Turns, then the turns between two rows, first turn first; the first pair answered
U:
[ -0.1 -11.7   4.8   0.1 -15.1  15.4   2.5 -11.8 -10.8  26.9  -0.5]  ->  [  3.3  -5.7  -7.4  -5.6 -21.9   6.5   2.0  -2.4 -17.5  22.7   3.5]
[  7.1  -9.4  22.7  -7.1  -8.3   1.2  -4.0 -21.1 -19.7   2.2   5.8]  ->  [  4.0   1.2  10.4 -13.1 -17.8 -11.3  -7.2 -12.3 -26.5   4.1  10.4]
[  2.5  -6.9   9.9   5.1  20.3  -4.2   2.3   5.0   1.4 -11.6   2.3]  ->  [ 8.8 -5.1 16.1  4.7 16.5  0.9  5.8  1.3  0.2 -5.0 -2.0]
Q:
[ -0.2   3.8   5.3  -1.2  -7.1  -1.6   0.4 -15.4  -5.6   0.2  -0.5]  ->  [  4.6  -1.5   7.7  -2.1  -2.7  -0.9   0.7 -10.5  -3.0   1.2  -0.3]
[  4.5 -10.1   6.4  13.2  28.7  -9.8  -6.3  -5.1  13.6 -19.0  -1.1]  ->  [ -4.1   1.9  -4.8  15.9  12.3 -20.7  -6.7  -9.0  15.4 -15.5   7.2]
[ -3.2  15.3 -16.6 -11.0 -17.5 -17.9  -1.0   2.8 -15.4 -16.0  17.5]  ->  [  2.1  10.0  -9.1 -17.5 -21.2  -6.8   0.1   2.6 -29.1  -4.3  16.5]
[  1.5  -1.3  -3.9 -19.7 -14.2 -14.8  -7.2   9.2 -21.6   3.3   9.6]  ->  [  4.7  -8.2   5.0 -21.9  -3.1  -6.5  -6.9  11.5 -25.7   4.5   6.4]
B:
[  5.9  15.9   0.1   0.3  13.0 -14.6   7.0  -6.0 -11.1 -25.3   3.4]  ->  [ -2.3  18.5  -4.5  14.9   1.3  -9.1   4.3 -20.1  -0.9 -19.6   8.3]
[  3.0 -20.4  13.4   4.4  37.5  21.3 -10.5 -23.4  -1.5 -14.7 -17.4]  ->  [-17.3  -7.1 -12.6  21.1   5.4  35.7  -4.2 -25.8  12.6  10.3 -12.4]
[-15.8 -11.0 -13.5  -2.8   5.4  31.4   3.1  24.7   1.9  23.3   6.7]  ->  [ -1.0 -18.7   4.7 -17.3  27.3  19.1  -4.2  28.3 -12.4   5.4   2.3]
[-12.6  -0.6  -3.0   9.9  18.7  -5.1  -0.7  -0.2  12.8 -10.1   1.6]  ->  [-16.6   2.3 -11.1  14.0  14.2  -5.6   1.8   3.0  20.7  -4.7   1.8]

(2 to 3 turns a pair)
[ -5.0  -0.5  12.2   1.3  44.7  -6.6 -18.6 -11.2   5.6 -19.9   0.7]  ->  [-22.8  20.6 -22.5  18.9  14.6  -8.9 -15.7 -15.6  16.8  -5.8   8.6] -> Q then B
[  9.3   6.9   9.2 -11.7 -32.4 -25.0 -10.7   3.8 -18.5   4.1  -8.0]  ->  [ -9.4  -1.8  -3.7 -17.7 -26.7 -24.3 -16.4  12.6 -27.8   5.6   9.8] -> U then Q
[  4.0 -14.8   0.4  -4.7  40.4   0.7   9.5  10.5   1.5  -6.6 -14.6]  ->  [-14.5   0.3 -25.8  18.1  19.4  -8.4   9.9  -3.2  21.5  -8.9  -6.7] -> Q then B then B
[ 18.4 -13.5  17.2  -7.1   7.5  21.9  15.5  -6.4   3.4   6.1 -14.9]  ->  [  4.8   1.3 -25.5 -11.3  -3.5 -15.5   4.4  24.6  -5.9  -7.6   2.3] -> U then U then U
[ 12.5 -17.2  30.1   7.3  11.9  15.6   0.4 -24.8 -10.7  -6.2   1.6]  ->  [ 11.3  -2.2  18.9   7.1 -26.3  14.7   5.5 -25.3 -12.8  11.3  -0.3] -> U then B
[ -2.6   9.7  -8.2  -3.5 -30.0  18.5  -7.6 -12.3  -6.4   5.4  22.0]  ->  [ -7.4   5.5 -17.0 -11.6 -19.1  13.6 -10.3   6.8 -16.5   4.5  27.3] -> Q then U then U
[  7.6  25.5  -0.7  -0.7 -41.4  -4.1   3.2 -23.8   1.6   8.6  -6.4]  ->  [ 18.4  12.8  10.4 -15.7  -6.1 -36.6  -5.5 -10.6 -13.8 -21.7  -4.0] -> U then B then B
[ 10.1  -2.4  16.1 -11.8 -31.0  -7.8  -3.5   4.2 -24.0   6.6  -4.1]  ->  [ 16.9 -14.9  34.7 -10.5  -7.4  -1.6  -4.2  -2.4 -17.8  -1.8 -12.1] -> B then Q
[ -2.3  11.2 -12.7   1.1 -18.3  -5.7   0.5  -2.0  -5.0   3.7   0.0]  ->  [ -0.7   3.4   0.5   6.8  -7.7 -10.1  -2.8 -21.1  -0.9  -8.7   2.7] -> B then B then B
[ 11.2  -7.8  -2.7  -5.9   7.8  -0.5   4.2   3.1 -23.9   7.7  -6.8]  ->  [  3.4   0.7 -11.2   8.3  -2.1   8.4   6.8  -1.5 -16.7  19.4  -5.9] -> B then B then B
[ 11.5   0.6   0.0  -4.5  -3.7  -8.5  -4.9  -2.1 -19.6  -0.3  -7.5]  ->  [  4.3   8.8  -6.7  -0.2 -15.0   0.5  -3.0  -0.6 -13.7   6.2  -6.4] -> B then B then B
[ -2.6   0.1  -0.7 -10.9 -40.0  18.5  -1.1 -11.3 -25.0  39.0   0.4]  ->  [ 14.7  -7.6  10.1 -31.1 -12.2 -21.6 -12.5  -0.4 -48.1   3.5   3.4] -> B then B then U
[ -0.9  -7.9 -16.0  -1.3   8.1 -43.9   4.0  27.2 -16.8 -22.6   7.0]  ->  [ -0.3 -24.3  14.2  18.7  17.7 -30.2   4.0 -21.8   0.7 -32.4   9.9] -> B then U
[ -1.9  -8.1 -10.6 -12.3   1.6  -5.2  -2.1   8.3  -3.3   2.7  11.8]  ->  [-11.4  -8.4  -8.5  -0.6  -8.0   3.0  -1.1  -2.2   5.8   7.3  12.8] -> B then B then B
[-12.4   2.0 -29.5  14.6  23.4  10.4  10.1  28.9  26.1   0.1  -4.7]  ->  [  5.1 -10.1   3.1   6.1  43.2 -16.2  -4.1   3.8   8.3 -32.9   0.6] -> Q then B then B
[ -2.7   2.1 -24.8  12.6  -9.7  28.7  17.9   7.1  -8.2  52.4   9.1]  ->  [ 37.3 -14.3  29.5 -17.6  26.0  -7.6   6.7  -4.8 -40.5   8.2   0.9] -> B then B then U
[ -4.9 -12.6   9.4  -3.6  37.5  14.5   3.6  29.0   5.0  -1.9  -8.6]  ->  [  1.7  -1.5   3.0   1.7  31.9   4.6   2.9  21.1  18.5 -14.0 -13.5] -> U then Q
[ 24.3  -1.6  33.6   4.5  -7.9  -8.2  10.4 -17.5   2.2  -4.1   8.4]  ->  [ 29.2   3.2  18.3 -17.1 -11.7 -17.0  15.2  17.5 -10.2   7.6   1.2] -> B then B then B
[ -3.8  -9.3  13.1   4.1 -25.1  26.9   5.0  -9.0  -9.9  27.8   2.9]  ->  [  8.7 -19.0  37.5  -2.0  -2.8  21.5  -2.2 -25.4 -19.5  10.3   1.6] -> B then B then B
